ndarray[48 28 85 53 58 36 53 35 82 25 51 44 60 67 65 29 80 34 49 47 71 40 48 50 33 42 69 48 19 44 60 55] -> a d f
ndarray[48 34 83 46 53 35 55 42 80 32 49 50 47 68 73 38 70 37 51 37 67 39 51 51 34 40 66 49 18 45 58 53] -> a d f
ndarray[48 30 46 46 62 63 37 37 48 58 36 79 52 51 48 42 31 48 47 33 67 36 61 47 33 35 63 60 44 50 55 82] -> a e g
ndarray[53 51 45 39 59 32 55 63 28 50 43 38 46 41 53 71 36 60 77 75 26 53 65 57 58 58 44 55 47 68 47 26] -> b e f
ndarray[40 71 66 51 62 29 66 65 62 48 50 29 63 55 64 55 58 44 80 84 33 56 51 52 62 57 32 47 41 48 41 14] -> b d f
ndarray[48 38 82 44 54 36 57 41 77 33 51 48 47 70 71 36 80 38 56 42 71 42 57 49 37 40 71 53 15 51 58 61] -> a d f
ndarray[57 50 19 67 30 77 43 46 40 53 68 57 41 35 33 46 63 62 11 32 46 63 40 47 60 53 52 49 77 43 50 55] -> c e g
ndarray[49 47 49 36 51 29 51 65 21 48 43 50 53 40 51 80 29 60 75 71 27 52 64 55 54 64 40 60 57 69 48 24] -> b e f
ndarray[38 66 34 41 64 56 61 65 27 73 36 52 52 48 43 64 15 61 76 73 21 50 64 52 59 55 26 55 75 51 38 36] -> b e g
ndarray[43 65 28 37 57 49 51 61 27 67 43 60 57 52 43 63 17 58 78 68 31 49 60 48 55 55 32 52 81 65 39 36] -> b e g
ndarray[46 23 45 43 60 57 41 39 40 57 36 77 44 57 43 44 29 48 48 34 65 34 59 46 30 40 64 57 48 48 63 92] -> a e g
ndarray[61 08 65 44 53 40 42 40 34 30 43 69 53 55 48 56 46 40 44 31 70 28 63 54 41 43 75 64 18 56 60 77] -> a e f
ndarray[39 64 59 39 58 30 63 56 61 43 51 22 56 54 68 59 57 47 74 84 30 54 48 57 58 64 34 38 39 62 43 08] -> b d f
ndarray[48 32 79 55 56 35 55 50 77 23 50 44 49 68 67 36 73 45 50 45 72 45 47 58 29 43 71 38 08 49 57 55] -> a d f
ndarray[29 81 50 46 56 54 66 56 70 63 44 35 54 68 61 42 43 48 72 87 32 65 49 56 54 52 29 34 69 47 42 20] -> b d g
ndarray[55 26 44 34 64 57 39 43 38 60 34 66 51 58 47 40 36 49 45 33 68 28 66 44 33 38 64 58 50 51 58 88] -> a e g
ndarray[47 65 26 43 58 50 51 60 27 73 40 57 49 44 46 64 16 59 68 71 29 46 67 50 56 50 29 55 77 56 44 41] -> b e g
ndarray[55 33 81 54 46 36 49 41 77 32 49 49 44 62 68 37 73 34 54 37 70 38 55 44 31 46 71 47 16 45 58 53] -> a d f
ndarray[45 54 50 45 51 28 49 61 25 50 36 53 55 35 46 75 28 56 74 79 28 45 67 51 60 59 48 60 50 63 46 31] -> b e f
ndarray[43 62 28 43 57 53 52 58 31 73 45 57 57 43 38 60 16 61 69 73 36 52 66 56 55 55 35 52 78 59 44 42] -> b e g
ndarray[62 15 61 38 56 38 46 40 36 42 51 70 50 55 55 48 48 47 42 27 68 25 65 53 34 44 69 64 22 61 59 71] -> a e f
ndarray[28 79 54 48 59 47 60 62 58 66 42 42 57 64 57 45 49 52 79 88 28 57 49 53 56 57 20 34 64 46 47 19] -> b d g
ndarray[50 28 54 39 56 65 40 39 45 59 34 74 51 59 40 43 28 51 53 27 71 30 59 39 29 35 65 60 54 52 62 78] -> a e g
ndarray[62 07 71 46 60 35 47 44 38 40 38 65 46 47 45 56 48 49 40 34 68 32 61 49 39 51 78 68 22 63 60 67] -> a e f
ndarray[50 79 37 74 29 73 50 46 78 51 78 34 48 49 50 20 87 61 20 36 55 73 23 52 62 54 48 35 62 25 48 48] -> c d g
ndarray[37 81 53 46 58 49 61 58 60 62 48 42 60 67 51 42 41 53 85 82 30 63 47 43 56 59 26 30 68 46 43 23] -> b d g
ndarray[43 59 35 44 50 52 58 68 27 77 39 57 57 43 41 57 17 65 77 74 35 48 61 50 46 60 30 47 73 55 45 46] -> b e g
ndarray[36 82 46 50 61 52 59 63 60 75 47 46 61 61 57 36 41 45 84 89 35 62 49 46 57 52 28 38 65 47 39 26] -> b d g
ndarray[73 40 43 67 25 51 47 54 36 26 74 37 30 15 43 67 75 61 17 28 52 65 39 52 62 53 59 53 48 47 41 48] -> c e f
ndarray[67 58 25 65 33 71 43 49 46 54 69 54 41 29 36 54 64 67 11 24 48 63 39 53 68 53 49 53 73 42 44 67] -> c e g
ndarray[64 58 14 69 31 73 34 49 33 48 64 48 39 30 33 55 61 62 06 29 42 66 42 52 63 50 48 49 70 38 44 54] -> c e g
ndarray[57 69 49 70 22 52 53 45 74 18 81 26 41 36 56 49 99 48 16 38 47 70 27 55 64 57 50 39 34 40 46 39] -> c d f
ndarray[49 81 39 72 25 72 51 51 72 44 83 29 52 47 47 36 90 54 14 32 52 73 22 52 59 53 47 33 59 28 53 51] -> c d g
ndarray[52 26 51 38 60 61 36 41 41 62 50 75 51 56 41 47 32 45 46 31 67 35 58 49 33 36 70 52 47 48 55 86] -> a e g
ndarray[63 64 50 74 18 48 47 56 75 21 82 28 46 40 58 44 99 47 13 42 48 75 27 44 63 64 51 36 35 36 50 36] -> c d f
ndarray[34 86 54 57 61 46 51 61 67 60 50 35 61 66 57 40 42 51 80 86 38 58 53 49 57 56 30 40 73 42 46 21] -> b d g
ndarray[61 08 72 36 54 38 47 38 45 39 45 60 44 44 45 52 49 44 48 31 68 31 62 47 39 36 76 61 25 55 50 72] -> a e f
ndarray[65 58 21 64 26 74 37 49 40 52 64 52 46 32 28 48 60 54 13 26 53 69 36 45 61 50 48 51 73 36 48 56] -> c e g
ndarray[63 66 23 68 35 86 44 50 44 56 69 57 42 25 39 48 64 64 06 23 46 66 43 49 59 58 45 56 76 44 40 61] -> c e g
ndarray[40 61 33 46 61 53 49 60 32 70 38 56 54 51 37 65 21 56 73 71 22 52 68 58 55 57 27 51 83 57 44 43] -> b e g
ndarray[68 45 38 73 17 61 43 56 40 32 69 43 44 23 38 67 74 58 07 31 45 66 39 54 62 59 59 55 55 60 50 47] -> c e f
ndarray[58 63 57 77 23 56 54 49 75 24 77 22 42 37 57 47 99 49 21 43 49 74 24 55 65 58 46 34 34 43 42 35] -> c d f
ndarray[42 51 63 45 65 59 47 45 77 54 41 58 58 76 58 21 61 43 44 35 66 41 47 49 40 32 64 44 41 35 61 72] -> a d g
ndarray[29 82 45 48 58 48 60 59 63 68 40 42 60 67 56 43 43 54 78 89 36 64 49 46 56 59 31 33 59 44 43 27] -> b d g
ndarray[55 80 32 79 17 76 53 50 82 38 78 30 47 50 44 28 88 48 13 36 52 73 25 44 61 48 41 36 62 29 46 46] -> c d g
ndarray[48 45 51 41 57 35 54 64 24 48 41 39 51 37 62 73 29 54 81 77 32 46 58 56 65 60 43 58 54 69 38 28] -> b e f
ndarray[70 38 42 66 28 55 45 51 38 28 75 41 35 23 38 68 74 55 10 33 48 58 38 58 66 65 51 55 48 41 46 42] -> c e f
ndarray[44 41 69 45 57 61 50 38 77 55 48 52 56 70 58 20 62 35 49 36 78 46 50 43 30 36 60 45 39 40 62 64] -> a d g
ndarray[61 14 63 43 57 41 37 39 47 35 39 65 46 59 50 52 50 49 44 29 61 35 64 55 40 49 71 64 27 63 55 75] -> a e f
ndarray[43 45 64 51 58 55 50 47 80 61 48 61 52 75 65 22 62 36 47 42 70 37 48 45 37 40 58 44 41 38 56 72] -> a d g
ndarray[49 47 51 41 48 27 56 60 24 50 42 50 52 34 54 74 31 51 68 69 29 51 63 57 58 63 40 59 52 70 45 25] -> b e f
ndarray[59 06 71 42 59 41 42 45 39 39 42 62 43 50 46 57 44 38 43 26 65 32 59 50 38 41 70 64 25 55 55 73] -> a e f
ndarray[45 31 87 54 46 37 54 47 75 26 49 47 51 68 76 37 77 40 48 36 82 40 50 48 43 45 67 48 12 52 62 60] -> a d f
ndarray[53 47 45 38 64 31 55 61 23 50 43 47 48 44 47 71 35 53 78 68 29 54 54 58 50 62 45 60 59 64 46 28] -> b e f
ndarray[51 26 50 45 61 61 44 37 49 65 44 74 50 58 43 35 29 43 43 34 66 31 55 46 24 33 70 58 46 58 58 83] -> a e g
ndarray[62 11 66 44 57 44 42 38 48 37 32 63 45 54 55 55 59 48 45 24 65 34 61 47 38 41 71 68 24 63 61 66] -> a e f
ndarray[34 71 64 46 55 30 63 65 60 41 55 26 58 56 68 59 56 36 80 79 29 55 51 54 58 61 35 44 38 54 51 15] -> b d f
ndarray[63 60 22 64 27 80 40 47 39 47 62 52 46 30 33 52 60 63 00 29 53 65 33 53 57 58 51 48 75 44 47 58] -> c e g
ndarray[51 73 40 76 25 78 55 51 79 44 80 35 51 38 45 27 85 58 13 38 57 70 23 53 59 54 42 30 64 25 46 42] -> c d g
ndarray[35 68 68 44 54 21 68 61 61 41 53 26 54 49 63 57 54 47 83 81 42 59 46 65 61 60 33 36 43 48 50 14] -> b d f
ndarray[35 92 51 45 60 50 55 52 59 68 48 41 59 65 57 36 40 45 77 81 29 59 47 49 57 63 26 30 60 42 45 23] -> b d g
ndarray[56 15 61 44 54 38 40 47 47 35 43 60 49 52 55 52 45 43 45 31 69 27 61 47 30 48 71 67 27 62 63 68] -> a e f
ndarray[39 67 29 35 67 54 52 53 27 69 44 50 49 56 42 64 08 63 63 72 32 52 63 47 54 55 29 49 68 55 42 45] -> b e g
ndarray[64 57 21 69 31 75 43 51 40 48 68 53 41 26 34 50 62 61 13 23 45 68 38 47 64 56 47 41 71 41 47 61] -> c e g
ndarray[52 30 44 40 65 55 39 38 47 61 37 72 54 54 36 43 32 53 37 28 62 33 55 48 28 31 64 61 45 50 55 83] -> a e g
ndarray[53 26 42 43 66 52 44 44 40 58 31 75 50 58 42 37 36 52 43 29 74 31 59 43 32 36 57 60 51 52 54 90] -> a e g
ndarray[29 78 49 48 58 57 64 65 60 63 39 28 56 67 58 39 39 50 77 85 34 62 48 50 55 52 35 35 70 45 47 26] -> b d g
ndarray[36 67 34 43 51 55 54 64 26 73 36 51 59 51 36 62 15 54 72 75 23 44 63 52 59 53 31 50 77 55 50 40] -> b e g
ndarray[54 32 85 47 51 35 52 37 76 27 48 44 56 65 75 33 69 40 53 35 77 44 52 51 35 45 70 53 15 40 63 58] -> a d f
ndarray[49 28 55 40 65 61 45 37 42 66 35 74 55 61 44 39 35 45 46 27 64 34 56 48 32 40 63 61 45 46 54 85] -> a e g
ndarray[51 29 44 47 62 60 43 37 44 63 37 71 52 58 45 42 34 53 46 36 63 29 67 49 36 35 57 58 50 58 57 85] -> a e g
ndarray[48 52 46 38 61 30 60 59 21 48 43 45 49 40 55 75 35 54 72 76 26 49 55 53 60 54 41 57 51 64 48 29] -> b e f
ndarray[47 45 43 40 52 30 55 61 20 46 47 43 45 37 47 71 35 51 75 71 26 50 57 56 59 61 46 58 53 67 46 26] -> b e f
